Where one turn sends some rows of the set: a few examples, then the rows asked
satat: [ 20.9  -3.7 -11.5 -28.1  -6.0   2.6  14.0  -5.9   3.1   0.1  15.7  11.3
  -9.1]
sop: [ -6.7   7.3   3.3  28.6  -9.6 -10.8 -27.7  18.9  10.7   6.3  -0.2 -10.9
  15.5]
zotur: [ 10.0 -17.8   1.0  -8.6   9.6 -37.5 -15.2  34.7  11.1   9.3 -14.1 -23.4
   7.3]
Radid: [ -7.0   3.3 -12.7   5.1 -24.9  28.0 -28.2  10.3  27.0  13.1   6.8 -15.0
  18.6]
mer: [ -4.8 -24.0  -8.6 -20.3   5.8 -20.6 -22.6  -0.4 -11.1 -14.1   4.3   9.1
  17.6]
Kupa: [-10.2  14.5   7.3  19.7  -0.9 -11.8 -30.4  21.8   4.3   3.6  -7.0  -9.9
  10.9]
vitip: [ -5.8 -29.2 -10.7 -24.3 -19.8   1.2   2.6  16.1  43.4  16.8  12.6 -21.5
   2.3]
lapem: [  9.0 -21.1   0.5  -1.2   8.6  28.2 -11.2   2.6 -10.9 -18.3 -25.5  12.2
  -1.3]
Veg: [ 21.7 -25.6  -5.0   4.5  -5.0 -33.4  -7.3  24.5  19.4  11.0   1.3 -18.6
  15.4]
vumo: [ -2.3 -38.4  -9.9  -5.1  -4.9 -17.6 -21.4  -1.1   4.0  -6.6  11.4   4.5
  22.7]
lepu: [ -1.3 -17.9   3.5   5.3   6.2  20.8  17.7   3.4  18.9 -13.5   7.0  -7.4
  39.4]
mabip: [ 13.9  -3.9 -16.1 -35.2   7.4  34.3  -2.3  32.0 -10.7 -11.4 -18.0 -11.0
  -7.8]
zev: [ 17.4 -22.9 -11.8 -33.8 -19.3 -24.6  -3.0   4.4   5.9   1.7   8.7   3.1
  -2.1]
kipa: [ 12.4 -37.2  -9.7  -6.3 -17.5   6.8   6.9   7.5  32.2  21.5  19.2 -10.0
  -4.9]
gufam: [  9.1 -39.8  -8.4 -24.5 -22.1 -22.9  -9.6  13.6  22.7  13.1   7.3  -9.4
  -0.4]
fomit: [ 13.3 -34.1  -3.9  10.3  -2.1  32.2  -9.2   0.2  -0.1 -13.8 -16.9   9.5
   3.6]
Pumat: [ 18.9 -34.1 -22.7  -9.6 -15.6  40.7   1.4  29.6  16.2   3.2  -0.9 -21.6
   2.8]
Miva: [-12.6  30.8  -8.6 -19.7  -5.2  21.8 -31.2  13.9   1.0   0.5  -8.0  -6.0
   8.4]
zug: [ -3.7  21.9   3.9  18.1  -2.8 -13.5 -24.7  13.8  -0.5  -2.2  -2.0  -3.0
  12.4]
seron: [-12.9 -30.7   3.4 -20.7   6.1   2.8 -10.0  33.9  26.7  26.8  -9.1 -23.1
 -19.1]
sinik: [-21.5 -14.3  -1.3 -42.8   0.7  -3.5  -6.6  29.0  29.9  13.9  -7.4 -24.6
  -9.5]
Mozap: [ -1.5 -30.5   4.1   1.2  12.9  29.1 -18.7  15.9  -5.1  -9.6 -33.0   1.8
  -5.3]
mavo: [  3.2 -24.9 -13.5 -22.0   1.8  36.9  -9.1  44.7   8.4   3.5 -18.4 -27.3
  -6.8]
dufo: [  8.0 -18.9   2.0   3.5   1.3  42.3  -0.8  33.0  30.8  16.4   2.9 -29.9
  11.0]
Zeza: [-21.8  -6.2  14.9 -12.2  28.2  15.6   3.8  24.4   9.0 -12.7 -18.5 -16.6
  26.5]
let: [26.5 -0.1 -7.5 -2.6 -2.5 40.6 13.3 11.2 15.9 -0.3 16.9 -9.3 15.1]
miraf: [ 18.7  26.6  -1.0  -0.6   0.9  25.1  19.2  12.4   5.6  -4.2 -12.1 -10.3
  -0.6]
kif: [  2.1  22.2   7.2  -3.8  12.6  23.2   7.4  29.9   9.1   5.1 -26.9 -23.4
  -6.0]
bul: [  9.4  -6.4 -15.4 -36.1 -19.7  -0.1  14.3  -2.7  22.5  -1.5  20.3  -3.0
   3.4]
vorov: [ -3.3   2.2   1.2 -43.7  18.4  -2.8  -1.5  20.4  -3.3   6.2 -10.7  -2.8
 -23.3]
vetap: [  4.9 -15.8  -5.3 -46.1  -4.9 -28.1 -11.3  16.5   0.6   2.4  -5.4  -2.1
  -9.3]
pev: [ 17.5  19.3   1.4 -25.3  17.7  34.9   7.3  20.6  -3.7  -7.8   0.0  -6.4
   4.2]
Zil: [ -5.5   1.7   6.9 -12.0  20.2  15.6  14.8   5.7   1.5 -23.4  -3.3  -1.1
  32.0]
Nupi: [  3.5 -41.3   1.4  12.3   2.3  32.1 -16.9  11.7   5.7  -6.3 -24.4   0.9
   1.1]
muz: [ -6.1   8.1  -6.2 -53.2   1.5  -6.3   4.2  10.9   9.3  -4.7   0.5  -4.5
  -8.2]
sugig: [ 31.5 -10.3  -8.9  -5.7  -3.9 -35.1  -1.3  12.4   5.2  -1.7   4.4  -5.2
  16.8]
nizek: [-17.4 -30.0  -2.1 -20.6  12.5 -22.1 -31.3  13.9  -6.2  -8.5  -6.5  -2.1
  12.4]
Venif: [ -0.2  13.6   1.2  26.4 -11.5 -10.6 -22.5  10.1   6.1   1.6   5.8  -2.9
  17.3]
dakiz: [-17.9 -25.9  12.3   6.1  15.2  19.8   6.0  22.2  25.5  -3.0  -7.5 -23.0
  33.8]
Zolet: [-21.1  12.0  -5.7  -8.0  -8.9  25.0 -37.6  25.9  19.0  15.2  -9.6 -21.1
   8.6]
Beded: [ -0.5   1.9   8.3 -18.6  23.0  36.8  -5.9  42.4  11.5   8.5 -14.4 -27.0
  -0.3]
tegub: [ 19.2  -1.0  -3.0 -17.0  10.7 -39.1  -8.6  23.2  -2.6  -1.7 -10.2  -8.3
   7.9]
zegab: [ 19.9   6.6  -4.0  16.0 -12.2  30.4  18.8  12.8  23.9   6.4  -3.2 -19.4
   7.4]
Kuvib: [ 28.6 -13.2 -25.1 -21.4 -11.5  37.7   7.3  18.0  -1.9 -11.1   1.5  -6.8
   2.8]
Lolov: [  1.7  22.4 -17.4  -7.1 -20.3  26.0 -21.3  -0.2  10.0   0.4   9.7   0.0
  17.2]
Noro: [-15.4 -44.7  -4.9  -8.1   2.4 -17.7 -30.0  12.4   9.2  -0.6   0.1  -8.0
  18.1]
kom: [ -3.8 -32.0  -2.3 -34.8  -7.3 -26.7 -17.7  26.0  15.0  13.5  -7.6 -13.2
  -9.1]
guvan: [  2.4   0.7   4.2  14.1  -1.3  28.9   6.7  31.9  28.9  15.0 -18.3 -33.1
  -0.3]

Nupi turns into Mozap
zug turns into Venif
Where do these go?
kipa turns into seron
sugig turns into Veg
Noro turns into nizek
muz turns into bul
kom turns into vetap
pev turns into let
Pumat turns into mavo
Zeza turns into Zil
guvan turns into kif
Zolet turns into Miva

